128 stands for zero in the data rows.
Here is a table of points, one per row:
[140.  58. 127. 144. 164.  75. 138.  35.]
[150.  97.  79. 161.  62. 175.  99.  54.]
[137. 187. 122. 157. 161.  53. 115. 169.]
[152.  92.  85. 160.  44. 178. 108.  70.]
[117.  71. 159. 125.  79. 210. 127.  90.]
[124. 167. 114. 138. 165.  49. 128. 190.]
[127. 197. 115. 146. 159.  44. 122. 167.]
[ 98. 192. 122. 131. 101. 183. 103. 223.]
[131.  64. 146. 123.  70. 208. 128.  79.]
[128.  85. 143. 115.  86. 211. 126.  76.]
[111. 144. 173.  99. 198.  89. 158. 189.]
[127. 203.  78. 153.  68. 164.  81. 187.]
[134.  69. 128. 119.  95. 212. 125.  89.]
[149. 176. 102. 144. 176.  53. 130. 175.]
[131.  82. 138. 118.  78. 209. 122.  79.]
[127.  61. 148. 127.  65. 209. 136.  79.]
[120. 182. 139. 137. 162.  40. 131. 174.]
[151.  84. 125. 142. 169.  59. 163.  43.]
[136. 189. 114. 133. 178.  58. 120. 179.]
[118. 183. 124. 111.  90. 208. 101. 208.]
[115.  65. 137. 129.  87. 203. 113.  88.]
[112. 139. 163.  91. 204.  86. 147. 213.]
[140. 181. 118. 129. 174.  67. 124. 168.]
[145. 172. 117. 137. 161.  50. 139. 167.]
[132. 168. 119. 141. 166.  54. 105. 166.]
These points spread out most along one direction. How far along it is each point below, from 0 to 99? 50 is the average, and the first point above lies past it.
[118.  69. 126. 101.  68. 203. 123.  91.] 70
[125. 220.  75. 159.  66. 166.  91. 174.] 49
[130. 179. 131. 140. 179.  55. 132. 164.] 34
[116.  92. 132. 124.  86. 208. 127.  87.] 68
[127.  40. 169.  96. 194.  97. 166.  77.] 53
[131.  75. 147. 111.  82. 221. 122.  65.] 72
[148.  82. 121. 129. 155.  55. 154.  50.] 51
[111. 155. 157. 108. 200.  78. 159. 177.] 35
